Where one turn sends some rows of the set: a few examples, then the rows asked:
sekev: [  1  31 -41  -5 -10   0 -28  12  16 -36  22 -15  14 -38   5 -42  -8  12
  16  -6  11  17 -26  33  15   3 -22  11]
ded: [-13 -42   2  21 -32  -3 -31  17 -12  71  -2 -12 -24  10  14 -29  11  -8
   0  -8 -14 -36 -10  25   7 -24  13  17]
Nugu: [-24  39  19   5 -12   2  19  17  30   8 -21  19  -8   0  42 -29 -35 -20
 -12   5   7  -4 -14  -3 -35  30  17  27]
rubop: [-16 -27  -4   3 -11   1 -53  -1  11  42  -6 -13 -39   3  31 -28 -37  -6
  19 -12 -29 -30 -11  24   8 -22  13  20]
feru: [-21  17  24 -12  -3   1  23  22  24  48 -30  -9   3  10  31 -24  19 -26
  -4   2  -1   7 -13 -12   5  49  16  14]
ful: [ 33  -5 -13 -18   2 -21 -17  20   2 -23  23 -13   5 -32  43 -32  15  34
  -5   4 -19  -5  -3  19  15  31  -7 -19]
nuluv: [-34   2  29  -7 -15   6   8   3  -5 -50 -29 -17 -11  -5   5 -10   4  11
 -27  43 -15  45   0  32   6 -22  28  35]
fibud: [  4 -21 -44  11  -7  16  16   2 -22 -13 -47 -20 -15  31 -11 -31   0  -7
   0   3  50 -46 -12  -5  37 -10  14  12]
nove: [-32   5  44  -4   5   4  10   3 -12 -44 -22 -21 -16  -4  16 -15  17   8
 -21  17  14  36  29   3  22 -27  34  10]
zube: [ 46 -27 -38 -23  16  20   3  11 -29  20  18 -21 -30  -9  -7 -39   2  -2
 -15   2 -13  25  30  17 -19   2  19   9]
gised: [-36 -13  21 -10  -8  -1  12  -6   9 -50 -22 -22 -15  -3  -2 -13  12   9
 -29  32   1  55   0  26  13 -29  38  19]
vidi: [-16 -24 -12   0 -34  16 -34  15 -15  55  -1 -21  -2  29  24  -8   6 -11
  18  -4 -45 -18 -19  18  26 -33 -12  16]
dopul: [-19 -31 -11  11 -11   1 -30  -2   3  29  14 -20 -31  23  15 -22  -6  16
  24 -26 -49 -29 -18  11  19 -26   9 -14]
Zega: [-14 -19 -22  22 -33  17 -31   8  -2  43  25  -5 -30  10   1 -37 -12 -15
  -4 -17   7 -30 -30  25  -5 -44  19  28]
verag: [-32  43 -18  15 -28  26  30  13  19 -18   7   9  10  14  -4 -14 -13  -3
 -16   7 -16   1 -30  11 -41  21   6  19]
vited: [-35 -17 -16  12 -31  -1   7  -8  21   8 -16   6  18  -4  -1  -7   0 -28
 -29 -12  44  11  24   4 -25  16  40   7]
Zego: [-16  17  -8  -7 -19  27  10  -9 -10 -18   9   3  29  17  23  10  -1 -18
 -18 -24  17   0  33 -23  -9  16  34   1]
Rud: [ 14 -17 -24   7  10   0  29  19  -6  -9 -46 -18 -34  34  16 -37  -1  16
   0  22  11 -57 -23 -15  24   4  -3 -15]
Fad: [  5   7 -23  -8  16  -6  12  23  -8  19 -18   0 -13  -2  35 -50 -37 -18
  33 -18  -9  44  14  -9   1 -35 -29  -6]
liva: [ -4 -31 -56 -10 -21  15  -1  -1  -8 -14 -71 -24   1  31   3  -9 -19 -15
   5  34  15 -25 -14  12  35 -10  -9  24]
zorak: [-32   4 -20  -8 -37  12  21  -6  12  -8 -23  -2  31  22  -2  10   0  -1
  -4   9 -54  20 -19  23  -7  39  17  21]
ges: [-33  20  47  -3   1  -1  26  21   9 -38 -25 -16 -24  -1  27 -28   6  13
 -22  41  -9  41 -12  12   6 -27  15  16]
Gipo: [-10 -19 -16   7 -44  19 -24  -2 -34  18  19   4  -2  38  32  -9 -17  -5
  13 -25 -34 -27 -22   9  19 -46  14  26]
Fosig: [ 16 -13 -40  -5 -11  13   9  17  -4 -23 -53 -11 -23  26  28 -19 -34   5
 -12  51   1 -51 -18   5  -1  -3 -17  13]
beman: [  6 -12 -19  25 -23 -40   3  14  -4 -18  19  11  12 -36   6 -56  22  21
  -5 -25  38   1 -19  25  13   5  10  -3]
gelel: [ 22 -37 -39  -6  -4 -21  38  -2  -7   4  -1  15 -28   9   5 -56 -28   4
   8 -16 -33  45 -31  17  -5 -16  23  12]
Nikud: [  3   5 -28  -6 -31  -9 -14   9 -18  -9  -4  -9  35 -25  -1 -34  22   4
  20 -13   2  23 -31  45  50  20  -3  42]
notak: [-40 -13  31  -4 -12  -2  13   2  -5 -38 -28 -19  -5  -1   6 -11  23   0
 -25  23  17  51  15  11  23 -35  33  14]
pap: [-22  13  47  -7  10  12  20  14 -10 -33 -10 -26 -25  -2   9 -24  32   9
 -28  25  13  33  10   2  18 -21  34  12]
Mopu: [ -7 -12 -29   5 -23  27 -27  12   1  26  45 -17 -24  27  15 -21  -6   3
   0 -10 -25 -28 -29   7  -4 -49  -3  -7]
Binu: [ -3 -39 -32  26 -23 -30  35  18 -29  20 -22  18   7   3   1 -43  -9  -1
  13 -16 -18  40  13  13 -13 -34 -13  -8]
sobi: [ 15  14 -17 -21 -26 -15 -30  24   0 -15  -4   7  28 -39  61 -31 -22  -7
   2  12  14  15 -11  27  13   1 -27  29]
migi: [  4 -20 -65  -6 -13  21   7  12  10 -21 -46 -27 -16  29  -9 -19 -17   0
  -8  47   8 -32 -30  13   9 -13 -19   6]
Mefaf: [ 23  -3  -5   7 -35 -20   0  23 -47 -23  14  15  40 -22  40 -25  25  24
  -8 -12   3  -8   6  17  21  16  -6   8]
lalu: [ 32  -2 -22  -9   0  15  17   6 -47  11 -10   6 -23   0  -3 -49 -27  -5
  12  -7 -38  26  -9  35  -1  11  23  62]
mik: [ 14 -18 -25  10 -13   5  27  34 -15   5 -59 -11 -19  30  20 -31  -2   2
 -13  46  13 -55 -22   0   9   2 -18   9]
vafot: [ 17 -24 -21  14   0  -3  -1  11 -49   6 -14   2  -7 -14   3 -26 -22   9
   9  -8 -28  13  65  18 -23  -6  -5   1]
Ril: [  3  26 -21  19  13  19   7  31 -35  26 -16 -10 -21 -13 -21 -58 -17  -8
  32 -13 -13  23  16  22 -10  -9 -24  29]
fafid: [ 40 -27 -34 -39  -1   6  22  19 -21  35   0  -2  -5  10  36 -39  -3 -30
  -3  -2  -5  54  -1  -5   6 -24   3  15]
Rirel: [ -4 -29 -51  -1   1   8  -5 -13   3 -26 -63 -23 -22  21  -2 -24 -29  -6
  12  10  35 -38  -3   3  34  -7  10   9]
Fev: [ 21  -8 -19 -17 -22 -21 -13  39  12  19   8 -14  17 -38  32 -42  35   1
 -17  23  16  15 -24  30  14  16 -23   7]
kat: [-14  23   0 -20  12  24  18   4  18   6   8 -27   5  22  15  -5  25  -6
  -1 -18 -13   5   4 -27  11  41  25 -21]
pof: [  5 -24  -2   4 -31  10 -40   6 -16  30  18   7 -27  14  51 -18 -34  -8
 -10  -9 -14 -42  -3  12  -9 -38  20  23]
fedor: [-40 -31 -14  -5 -17 -19   2 -20  46   4 -36  -5   6  -2   2  -4 -13  -7
  -8  -1 -18  20   5  20 -11  42  38   0]
Mitig: [ 18 -16 -24   1  -3  10  26   4 -32 -21 -49 -11 -14  43  23 -24  -6   3
   4   7  20 -55 -12 -19  42   0  12   7]
Lil: [-19  15  52 -14   1   6  28  20  -9 -29 -20 -19 -20   5  30 -24  25   5
 -27  35   0  40  -7   4  19 -20  27  24]
funu: [-41  16  36   6 -12   5  19  20   2 -38 -28 -17 -16  -7   3 -22  12  12
 -26  47  -9  42  -7  27  -1 -27  10  27]
Latip: [  9 -16 -13  -7 -15 -43 -18  -9   0 -29 -10  10  11 -34  34 -43 -13  18
  19 -29   4  12 -19  32  41  25  24  21]

Zega goes to Mopu
vited goes to verag
And these:
Rud goes to Rirel
Mefaf goes to Nikud
Lil goes to notak
zube goes to gelel

